Here are some points:
[ 41  29   8  -5 -16 -53 -44  40]
[-46 -28  -6  24  56  34  -1 -32]
[-46 -14  -6 -34  27  48  28  -3]
[ 55  44   8  -5 -16 -53 -44  11]
[-31 -43   8  39  56  19 -15 -32]
[-46 -14  -6 -34  13  34  42  11]
[-46   1 -21 -34  13  34  42  11]
[-46 -28  -6  24  56  34  -1 -32]
[-31 -43 -21  -5  27  48  28  -3]
[-46 -14  -6  10  41  48  13 -46]
[ 55  44   8  24 -16 -53 -44 -18]
[ 26 -28  -6  10 -45 -24  28  40]
[ 55  44  -6  10 -16 -53 -44  11]
[ 55  29   8  -5 -16 -53 -44  26]
[-46 -14  -6 -34  13  34  42  11]
[ 26 -28 -21  -5 -45   5  42  26]
[ 41  29   8  -5 -16 -53 -44  40]
[ 55  44   8  24  -2 -38 -59 -32]
[-46 -14  -6 -34  13  34  42  11]
[ 41 -14   8  -5 -45 -38  13  40]
[-31 -43 -21  10  27  48  28 -18]
[-31 -14  -6 -48  13  48  28  11]
[ 41  15  22  -5 -31 -53 -30  40]
Then 16 other points, each followed by its number:
[-46 -14  -6 -34  13  34  42  11] 0
[-46 -28   8  24  56  34 -15 -32] 1
[-31 -14  -6 -48  13  34  42  11] 2
[-46 -14  -6  24  41  48  -1 -46] 3
[-46 -14  -6 -34  13  34  42  11] 4
[ 55  44  22  10  -2 -38 -59 -32] 5
[-46 -28  -6  24  56  34  -1 -32] 6
[-46 -14  -6 -34  27  48  28  -3] 7
[-31  29  51  39  13 -10 -30 -61] 8
[-46  15  -6 -34 -16  19  42  26] 9
[-46 -28  -6 -19  27  48  28  -3] 10
[-46 -28  -6 -19  27  48  28  -3] 11
[ 55  44  -6  10 -16 -53 -44  11] 12
[ 55  44   8  -5 -16 -53 -44  11] 13
[ 41  15  22  -5 -31 -53 -30  40] 14
[-46 -14   8  39  56  19 -15 -46] 15
Which of these numbered points is nearest to each point below, ignoring the 2 directions in which the first points spread most? Its number follows each.
[ 55  44  22  10  -2 -38 -59 -32] > 5
[-46 -28  -6  24  56  34  -1 -32] > 6
[ 12 -28  -6 -19 -45  19  42  26] > 3
[ -3  58  37  24  13 -24 -59 -46] > 9
[ 26  58  37  10  -2 -24 -59 -46] > 5
[ 55  44   8  -5 -16 -53 -44  11] > 13
